Each named move below is a turn or a mirror, shown by a few rows before and after it. Which moves, in which order, take the first row of each later pair to the second? The first pair is answered.
L:
[-1.92  2.50  0.49  0.18 -1.40 -0.38  0.38 -0.19 -0.75 -2.10 -0.49 -0.99
  1.93 -0.40 -1.21  1.99 -0.76  0.51  1.27  0.35 -0.12  0.64  1.40  0.07
  1.74]  ->  [ 0.00  1.87  2.44 -1.79  0.02 -0.05  0.53  1.53 -1.42 -2.22  0.29 -0.72
  0.09 -1.12 -1.10  1.23 -0.83  0.09  0.84  1.07  0.04  1.43  1.25  0.79
  1.53]
[ 2.88 -1.02 -0.42 -0.79  0.11  1.12 -1.14  2.09  0.50  0.91  0.82  0.06
 -0.96  0.09 -1.08 -0.19 -2.45 -0.47 -1.33  0.16  1.73  0.57  1.74  0.88
  0.58]  ->  [ 0.32 -0.29 -2.91  1.42 -1.64  0.92 -1.36  0.01  1.07  0.96 -0.12 -0.28
  1.30  0.92 -1.28  0.51 -2.84  0.25 -0.68 -0.84  1.62 -0.44  1.82  0.21
  0.90]
[ 0.13 -0.92 -1.62  0.76 -1.18  0.22 -0.23  0.30  0.61  0.81 -1.39 -1.66
  2.00  1.00 -2.33  0.28  0.22 -1.01  0.42  0.14 -0.15 -1.49 -0.47  0.02
  3.30]  ->  [ 2.39 -1.32  0.31 -1.35  0.36  0.27 -0.16  2.17  0.13  0.77 -0.43 -1.41
  0.00  0.40 -1.99 -0.49  0.17 -1.58 -0.03  0.92  0.32 -0.53 -0.65  0.73
  3.00]
V:
[-1.75 -0.82 -2.81  0.82 -0.90 -0.27 -0.23  0.37  1.32  0.30  0.06 -0.22
  0.55  1.36  1.51  0.17 -0.92  1.57 -0.02 -0.92 -0.31 -1.38 -0.65  0.14
 -0.64]  ->  [-0.72 -0.28  0.92 -0.68 -1.33 -0.25  0.32  1.47  0.78 -0.61  0.26  0.02
 -1.38  2.10  2.10 -0.11 -0.31  0.47 -1.72 -1.14  0.77  0.63  0.10  1.28
  0.91]
[-0.66  0.28  1.24 -1.33 -0.29 -0.22  0.78  0.78 -0.24 -1.09  0.37 -0.03
  0.08  0.27  0.61  0.14  0.20  0.09  0.22  0.22  0.44  1.16  1.03  1.01
  0.56]  ->  [-1.49  0.09 -1.48 -0.16  0.03 -0.23  0.61 -0.12  0.28 -0.47  0.43 -0.10
  1.37 -0.39  0.13  0.31 -0.13  0.92  1.44  0.41 -0.34 -0.28  0.41  0.19
 -0.34]
[ 0.84  0.15  0.20  0.40 -0.57  1.47 -0.55 -0.09  0.30  0.23 -0.23 -1.42
  0.90 -0.94 -1.01 -0.07 -0.62 -0.22  0.52  1.69  0.11 -1.18 -0.07 -0.65
  1.12]  ->  [ 1.27  0.10  1.16 -0.18 -0.58  1.38 -0.43  0.33  0.07 -0.06 -0.14 -1.29
  0.30 -0.83 -0.74 -0.15 -0.39 -0.72  0.01  1.75  0.52 -0.76  0.24 -0.35
  1.57]
G:
[ 0.82  0.46 -0.42  0.25  1.28  0.76  0.54  1.45 -0.84 -1.12  0.69 -2.08
  1.01 -1.32  0.63 -1.48 -2.53  0.53  0.90  0.71  1.16 -0.20  0.88 -0.49
 -1.40]  ->  [-0.68  0.88  0.22  0.47  0.41  0.14  1.02  1.08 -0.91 -1.59  0.41 -1.63
  1.63 -0.54  1.33 -0.85 -2.78  0.71  0.13 -0.16  1.56  0.68  1.73 -0.05
 -0.58]
[ 0.74 -0.45  2.39 -0.87  0.98  1.86 -0.05  1.17 -0.62 -1.41  0.06  1.66
 -1.25  0.84  0.26 -1.61  0.26  0.16 -0.81  0.19  0.60  1.17  0.27  0.93
  0.90]  ->  [ 1.34 -0.60  1.99 -0.88  1.39  2.01 -0.43  1.22 -0.34 -1.13  0.08  1.34
 -1.39  0.34  0.10 -1.84  0.39  0.08 -0.26  0.38  0.36  0.93 -0.04  0.77
  0.63]
[ 0.33  0.98 -0.96 -0.05  1.21  1.09 -0.47  0.80 -0.95 -0.23  0.74 -1.06
  0.53 -2.02 -0.87 -1.24 -0.95  1.24  1.64  1.58 -1.19 -0.90 -0.08 -0.56
 -0.04]  ->  [-2.25  1.78  0.34  0.74 -0.23  0.22  0.36 -0.20 -1.04 -1.53  0.36  0.00
  1.70 -0.31  0.31 -0.29 -1.14  2.11  0.24  0.11 -0.58  0.45  1.49  0.21
  1.15]
X:
[ 2.51 -2.47  0.64 -2.69  2.57 -0.29  0.80  1.41  0.52  0.88  1.05  1.78
 -2.19  0.00  0.81 -0.89 -0.08 -0.64 -0.09 -0.02 -0.31 -0.13 -0.73  0.42
 -2.26]  ->  [ 2.72 -2.01 -1.90 -0.70  0.19  0.71 -0.66 -0.82  1.50  2.10 -0.21 -0.41
 -1.45  0.24 -0.56 -0.68  0.95 -1.80  0.85  0.31 -1.03 -2.09 -2.13 -1.03
 -1.67]
[-1.26 -0.25  0.13 -0.83  3.15 -0.34  0.08  1.45 -0.80 -0.41  1.20 -0.53
 -0.40 -0.82  0.81 -0.55 -1.05  0.69  0.60  0.64 -0.14  0.57  0.05 -0.14
 -0.10]  ->  [-0.84 -1.06 -1.25 -0.25  2.95  0.05 -0.44  0.66 -0.04  0.38  0.83 -1.00
 -0.42 -0.71  0.36 -0.40 -0.72  0.25  1.24  0.98 -0.52 -0.62 -0.70 -0.91
 -0.68]
[-0.29  1.42 -3.37  0.92  0.56  1.13 -0.52 -0.37 -0.23 -0.51 -0.45 -1.99
  2.69 -0.73 -1.38  0.06 -0.82  0.45  2.53  1.31 -0.26 -0.60 -0.91 -0.99
 -0.50]  ->  [-0.95  2.80 -1.48  0.49 -0.23  0.75 -0.46  0.47 -1.26 -1.81 -0.35 -2.24
  2.97 -0.53 -1.12  0.12 -0.83  0.64  1.47  1.51  0.27  0.95  0.44 -0.35
  1.04]
[-0.17 -0.79 -0.82 -0.59  2.30  0.34  0.25  0.59  0.28  0.07  0.46  0.01
 -0.11 -0.18 -1.01 -0.68  0.17 -0.26  1.29 -0.27 -0.25  1.29 -1.32 -1.10
 -0.40]  ->  [-0.32 -0.42 -1.31  0.03  1.56  0.73 -0.21 -0.11  0.24  0.15 -0.19 -0.75
  0.25  0.03 -1.51 -0.52  0.56 -0.47  1.48 -0.29 -0.25  0.89 -1.38 -1.48
  0.24]
Pairs:
Each pair is 2 to 3 moves apart.
[ 3.09  0.75  1.94 -1.55  0.77  1.68 -0.91  1.68 -1.36 -1.01  1.46 -3.43
 -1.07 -1.43 -1.15 -1.13  0.03 -0.21  0.39  1.78  0.30  0.93  0.17  0.02
  0.66]  ->  [ 2.36 -0.56 -1.50 -0.90  2.52  1.17 -0.79  1.04 -0.38  0.03  1.65 -2.77
  0.15 -2.28 -1.33 -1.09 -0.62  0.83  1.87  1.89 -0.44 -0.77 -0.75 -0.82
 -1.72]
X, V
[ 0.21  0.64  0.79 -0.04  0.10  2.07 -1.70  0.17 -2.69  0.39  1.47 -0.93
 -2.18  0.11 -1.77 -0.33  1.48 -0.34  0.80  2.97  0.84  2.56  1.11 -0.26
 -1.27]  ->  [-3.20  0.90  0.40  1.75 -1.31  0.86 -0.77 -1.61 -2.10 -0.44  0.96  0.59
 -0.38  1.37 -0.39  0.85  1.04  0.89  0.11  1.20  1.10  2.95  2.48 -0.19
 -0.70]
X, G, L
[-1.24 -1.13  1.48 -0.62  0.34 -1.06  0.20 -1.11  0.49  0.51 -0.93  0.54
 -1.56  0.62 -0.94 -0.15  0.02 -1.74 -0.55 -1.92  0.35  0.94  0.71  0.02
  0.79]  ->  [ 0.13 -1.05  0.45 -0.43  0.25 -0.32 -0.78 -1.22  0.44  1.14 -1.02 -0.85
 -1.84 -0.01 -2.03 -0.64  0.28 -2.47  0.27 -0.78 -0.07  0.18 -0.27 -0.68
  0.75]
G, X
[-1.60 -1.04 -2.94  1.81 -1.63 -1.85  0.08 -1.13  0.06  0.80 -1.24 -0.22
  3.38 -0.80 -1.62  0.52  0.98  0.76 -0.30 -0.43 -0.36 -1.35 -0.31  0.33
 -1.23]  ->  [ 2.55 -2.13  0.42 -1.98  1.56 -1.20  0.46  2.53 -1.07  1.12  0.35  0.13
 -0.12 -2.21 -1.83 -0.95  1.17 -0.41 -0.91  1.15 -0.02 -0.10 -0.87  1.47
 -1.80]
G, L
[ 0.84  1.36  0.42  1.04 -2.17  0.73 -0.15  0.14 -0.43 -0.89 -0.31 -0.97
 -0.77  1.06 -0.12  0.44  0.19 -0.49 -0.78 -0.22  0.00 -0.32 -0.05  0.09
  0.94]  ->  [-0.57  0.93 -0.30  1.64 -1.98  0.07  0.44 -0.47 -0.29 -0.82 -0.21 -0.21
  0.09  1.35  0.46  0.93 -0.28  0.35 -0.78 -0.90  0.08 -0.22  0.28 -0.01
  0.48]
L, X, L
[ 1.79 -0.92 -0.37 -0.21 -0.53  1.04 -1.11 -1.01  0.89  1.92 -0.12 -0.22
 -0.94  0.29 -0.54 -0.24  1.04 -1.53  0.19  0.22 -0.25 -1.34 -1.03 -0.66
 -0.47]  ->  [ 0.12 -0.26  2.03 -0.29 -1.47 -0.07 -0.45 -0.86  0.57  0.53 -0.54  0.65
 -0.93  1.64  0.60  0.36  0.94 -1.41 -1.42 -0.96  0.49  0.46  0.31  0.21
  0.86]
V, G, L
[ 0.88 -1.77  1.49 -2.26  0.63 -1.68 -1.22  0.02 -0.22 -0.68  1.49  0.36
 -2.35 -0.76  1.06 -1.69  1.80  0.15 -0.88 -1.46  1.05  0.70  0.45  0.69
 -1.92]  ->  [-2.34  0.07  0.40  0.14 -2.61 -2.20 -1.31 -2.23  0.22 -1.32  0.28 -0.39
 -0.26  0.42  1.17 -0.80  1.94  0.59 -0.94 -2.32  1.09  0.37  1.28  0.20
 -0.08]
L, X, V
[ 1.22  0.29  1.46 -0.56 -1.54  1.08  0.46 -1.68  0.58  1.15 -0.74 -0.66
 -1.54  1.64 -0.76  0.70  3.30 -1.53 -1.07 -0.64  0.11 -0.46 -0.45 -0.42
  0.27]  ->  [-0.34 -0.66 -2.41  0.46  0.34  0.27  0.88 -1.94  1.09  1.77 -0.09  0.54
  0.43  0.22 -0.73  0.88  1.92  0.38  0.84 -0.47 -0.80 -2.05 -0.57 -1.15
 -2.34]
X, X, V
[-1.61 -0.87 -1.73  0.46  0.92 -0.63  0.61 -1.68  1.64  0.72 -0.06  1.58
 -0.10  1.42  0.35  0.73  0.48  0.73  0.77 -1.99 -0.40 -0.72 -0.27  0.17
 -0.88]  ->  [ 2.03 -0.17 -0.24 -0.78  0.57  1.10 -0.71 -0.50  0.92  1.34 -0.07 -0.61
 -2.21  0.60 -1.30 -0.28  1.71 -1.45  0.89  0.05 -0.41 -0.72 -1.40  0.06
  0.00]
X, V, G
[-2.99 -0.22 -0.61  1.62 -2.00  0.21  0.53 -0.50  1.02 -0.21 -1.59  1.67
  0.53  0.81  0.18  1.39 -0.40  0.50  0.07 -0.87  0.09 -0.60 -0.28 -0.30
 -0.22]  ->  [ 1.02 -1.28 -0.53 -0.56  0.52  1.44 -0.03  1.53  0.71  1.05 -0.55  0.72
 -1.60 -1.23 -0.88 -0.08 -0.15 -0.67  1.18  1.27 -0.38 -1.26 -1.94 -0.53
 -1.59]
G, L
[ 0.82  2.59  1.17 -1.43 -2.01  0.24  0.96  1.23 -1.59 -2.46  0.30  0.45
 -0.62  0.03  0.96 -1.18  0.64 -0.85  0.72  0.19  0.25  2.04  2.07  1.78
 -1.36]  ->  [ 0.14  2.65  1.05 -1.09 -2.32 -0.25  1.26  0.85 -1.35 -2.52  0.13  0.80
 -0.12  0.25  1.10 -0.88  0.55 -0.68  0.86  0.04  0.14  2.12  2.32  1.62
 -1.27]
V, G, V
[-0.58 -1.32 -1.14 -0.39  1.66 -0.52  1.36  0.08  0.79  0.29  0.52  0.85
 -0.53  0.19  0.01 -0.06 -0.36  0.69  0.05 -0.35 -1.08 -0.06  0.90 -0.35
 -1.29]  ->  [-0.94  0.08 -0.03  0.71 -1.36 -0.14  0.69 -1.16  1.02  0.02 -0.73 -0.33
 -0.54  1.75 -0.17  0.44  0.46 -0.36 -0.81 -0.83 -0.66  0.49  1.09 -0.37
  0.89]
X, V, L
[-2.04 -0.62 -1.19 -0.43  2.32 -1.01  0.99  0.66  0.21 -0.68  0.74  1.95
  1.23 -1.08  0.85 -0.32 -1.23  1.91  0.36 -0.66  0.04  0.31  1.03  0.95
 -1.67]  ->  [-3.05  0.86 -0.31  1.40 -1.48 -0.57 -0.05 -1.58  1.05 -0.71 -1.04  0.85
  1.28  1.30  0.90  0.63  0.07  0.47 -1.21 -1.95  0.46  0.42  1.11  0.53
  0.78]
X, V, L
[ 1.81  0.85  0.63  1.16  1.03  1.17 -0.91  1.14 -1.19 -0.50  1.14 -1.79
  0.64  0.31 -0.99 -0.60  1.40  0.57  1.54  0.88 -1.54 -1.21 -0.82  0.13
 -0.79]  ->  [ 0.25  0.52  2.20  0.47  1.63 -0.21  0.24  1.85 -1.51 -1.56  1.60  0.51
  0.74  0.93  0.51 -0.22  0.80  1.63  0.36 -0.37 -0.93  0.27  0.36  1.19
 -0.92]
X, G, X
[-1.98 -1.13 -0.83  0.50  2.21 -1.38  0.07  2.40 -2.91 -1.74  1.33  0.84
  1.02 -1.63 -0.18 -0.65 -1.74  1.56  2.71 -0.50 -1.79  1.25  1.47 -0.02
 -2.33]  ->  [ 1.37 -1.23  3.12 -1.57  1.59 -0.44 -0.40  3.47 -3.20 -1.52  1.11  0.28
 -2.26 -0.62 -0.19 -1.11  0.02 -0.97  0.98 -0.35 -0.89  2.77  0.92  0.88
 -0.48]
X, V, G
[ 1.48 -0.45 -1.75 -0.01  2.12  0.25  1.11 -1.61  2.17  1.42 -1.97  1.03
 -0.16 -0.93  1.22  0.58  0.25 -1.48 -0.15 -0.48  1.59 -2.11 -1.69 -0.69
 -3.40]  ->  [ 1.38  0.01 -2.25  0.74  1.10  0.56  0.57 -2.23  2.20  1.53 -2.48  0.16
  0.20 -0.80  0.68  0.69  0.42 -1.72  0.05 -0.23  1.38 -2.54 -1.79 -1.00
 -2.62]
G, X, G
[-1.36 -0.26 -2.78  2.31 -1.22 -0.29  0.25 -1.98  0.90  0.51 -0.57 -0.07
  1.43  0.50  0.29  0.65  0.06  0.34  0.36 -0.42 -0.64 -1.05 -0.40 -1.44
 -0.53]  ->  [-1.69 -0.11 -2.03  2.32 -1.68 -0.42  0.26 -2.13  0.89  0.34 -0.78  0.04
  1.16  1.04  0.43  0.65  0.24  0.10 -0.12 -0.82 -0.29 -0.47  0.01 -1.17
  0.11]
V, L, V
[ 0.16  0.32  1.97 -0.38  1.46 -0.16 -0.26  1.14 -1.04 -1.21  0.60  0.78
  0.29 -0.50  1.62 -1.72 -0.80  1.45 -0.36  0.64  0.07  2.50  1.62  1.13
  1.30]  ->  [-0.28 -0.02 -2.31  1.26  1.90  0.10 -1.14 -0.12 -0.37  0.13  0.25 -0.36
  1.83 -1.73  0.28 -1.84 -1.05  1.77  1.84  1.47 -1.19 -0.09  0.24 -0.40
 -0.26]
G, V, L
[ 0.17  0.01  0.01 -0.03  2.96 -0.14  1.47  1.20 -0.33  0.57  1.88  0.40
  0.63 -3.17  0.78 -0.57 -0.66  0.94  1.06 -0.23 -0.82  1.08  1.76 -0.12
 -2.40]  ->  [ 2.35  0.34  3.27 -0.93  1.39  0.53  1.01  1.27 -0.41  0.48  1.23 -0.32
 -1.57 -1.84  0.72 -0.65  0.76 -1.17 -0.66 -0.43  0.12  2.23  1.48  0.49
 -0.45]
X, V
[ 2.25 -1.18  1.43 -0.26  1.19 -0.84 -0.77  0.86 -0.72 -0.20 -0.54 -0.32
 -2.58  0.03 -0.39 -0.21  0.63 -1.29 -0.15 -0.20  0.18  1.10 -0.65  0.54
 -1.12]  ->  [ 2.03 -1.60 -0.92  0.83  0.93 -0.53 -1.37 -0.35 -0.21  0.53 -0.80 -0.78
 -1.82 -0.26 -0.96  0.06  0.55 -1.50  0.93 -0.12 -0.41 -0.43 -1.51 -0.24
 -1.69]
X, V
[ 1.24  1.06  1.23 -1.02  0.97  0.02  0.94  0.84 -1.97  0.00 -0.20  1.12
 -0.96 -0.57 -0.70 -0.17 -1.46  1.40 -1.12 -0.22  1.30  1.27  1.31  1.47
  0.23]  ->  [-0.81  1.55 -2.10  1.34  0.11 -0.16  0.64 -0.93 -1.49  0.30 -1.15  0.54
  1.20 -0.74 -1.34  0.33 -1.83  2.13  0.09 -0.44  0.57 -0.58  1.19  0.30
  0.10]
V, X, G
[ 2.56 -0.84 -0.65 -0.43  0.22 -1.00  2.08 -0.26  2.59  0.21  0.07  1.42
  0.53  1.02  1.83  0.82  0.37 -0.39 -1.39 -1.24  0.25 -0.37  1.63  1.05
 -0.58]  ->  [ 4.41 -0.75 -0.28 -1.05  0.65 -0.15  1.63  0.18  2.32  0.36  0.35  0.33
 -0.27  0.30  1.08  0.40  0.66 -1.14 -1.24 -0.29  0.18 -0.41  1.08  0.94
 -0.31]
V, X, L
[-2.75  0.81  0.24 -0.92 -0.39 -0.68  0.61 -1.24  1.14 -0.47 -2.01  0.63
  0.96  1.97  0.84 -0.05 -0.03  1.42 -2.77 -0.77  0.49  1.82  0.10 -0.06
  1.03]  ->  [-2.02 -0.40 -2.21  0.03 -0.23 -0.27 -0.06 -2.47  2.12  0.77 -2.44  0.35
  1.00  1.77  0.33 -0.20  0.33  1.03 -1.99 -0.65 -0.29 -0.09 -1.41 -0.96
 -0.30]
X, X, X
[-1.01 -1.15 -1.51  0.62  2.20 -0.58  0.26 -1.45  0.58  0.19  0.39  1.88
  1.31  0.00  0.71 -0.38 -0.59  1.60  0.88 -0.17 -0.29  0.62  0.50 -0.41
 -0.63]  ->  [ 1.02 -1.71 -1.84  0.32  2.30  0.28 -0.58 -1.43  0.80  1.19  0.32  1.07
  0.25 -0.16  0.05 -0.57  0.25  0.33  1.28  0.41 -0.60 -0.24 -0.67 -0.75
 -0.96]
L, V, X
[-1.47  1.51 -0.95  0.11  0.51 -0.94  0.19 -0.97 -0.78  0.79 -0.18 -0.42
  1.86  0.57 -0.82  0.38 -0.02  1.10 -0.69  0.43 -0.11  0.04  0.15 -0.85
 -0.19]  ->  [-0.06  1.60 -1.18 -0.04  0.25 -0.48 -0.46 -0.91 -0.86  1.28 -0.48 -1.29
  1.12  0.40 -1.29  0.09  0.32  0.28 -0.50  0.94 -0.32 -0.41 -0.61 -1.22
 -0.16]
V, G, L
[-0.84 -2.68  0.44 -0.29  0.32 -1.67  0.71 -0.52 -0.67 -0.61  0.45  2.57
  1.22  0.08  1.91  0.45 -0.39  0.14  0.05 -3.17 -1.59 -0.19  0.62 -0.70
 -2.00]  ->  [-0.33 -1.86  1.79  0.05 -2.12 -1.20  0.21 -1.50 -0.35 -0.60 -0.67  1.39
  0.39  1.53  1.66  0.75  0.77 -1.54 -1.05 -3.53 -1.17  0.14  0.39 -0.64
 -0.06]
X, V, L
[-1.71  0.70 -0.79 -0.59  1.63 -0.64  0.63  0.89 -0.41 -1.16  1.29  0.41
  1.76 -1.55 -0.32  0.04 -2.11  1.96  0.61 -0.82 -0.87  0.94  0.34  0.35
 -0.48]  ->  [-2.68  1.07 -0.53  0.76 -0.91 -0.81  0.41 -0.73  0.20 -1.04  0.15  0.06
  2.31  0.34  0.04  0.84 -1.20  1.28 -0.35 -1.95 -0.63  0.83  0.55 -0.15
  0.80]
X, V, L
[ 2.05  1.46  2.14 -0.78  0.02  0.76 -0.31  1.20  0.25 -0.88 -0.05 -0.30
 -1.94 -0.31  0.35 -0.17  0.73 -0.85 -0.76  0.49  0.28  1.83  1.29 -0.34
  1.05]  ->  [ 2.28  1.77  0.89  0.08 -0.98  1.19 -0.91  0.15  0.76 -0.27 -0.69 -1.66
 -1.59 -0.23 -0.38 -0.09  1.25 -1.54 -0.14  0.55 -0.04  0.84  0.46 -0.93
  1.19]
L, G, V
[-0.16 -1.41  0.01 -0.04  1.16 -1.15  0.90  0.10  0.42 -0.08 -0.02  1.31
 -0.34  0.81  0.78  0.42 -0.50  0.49 -0.85 -0.51 -0.06  0.55 -0.54  0.43
 -0.98]  ->  [-0.22 -0.88 -0.12  0.70 -0.48 -0.94  0.36 -0.98  0.84  0.14 -0.87  0.41
 -0.34  1.64  0.69  0.67  0.20 -0.31 -1.19 -0.89  0.09  0.17 -0.91  0.20
 -0.08]
X, V, L
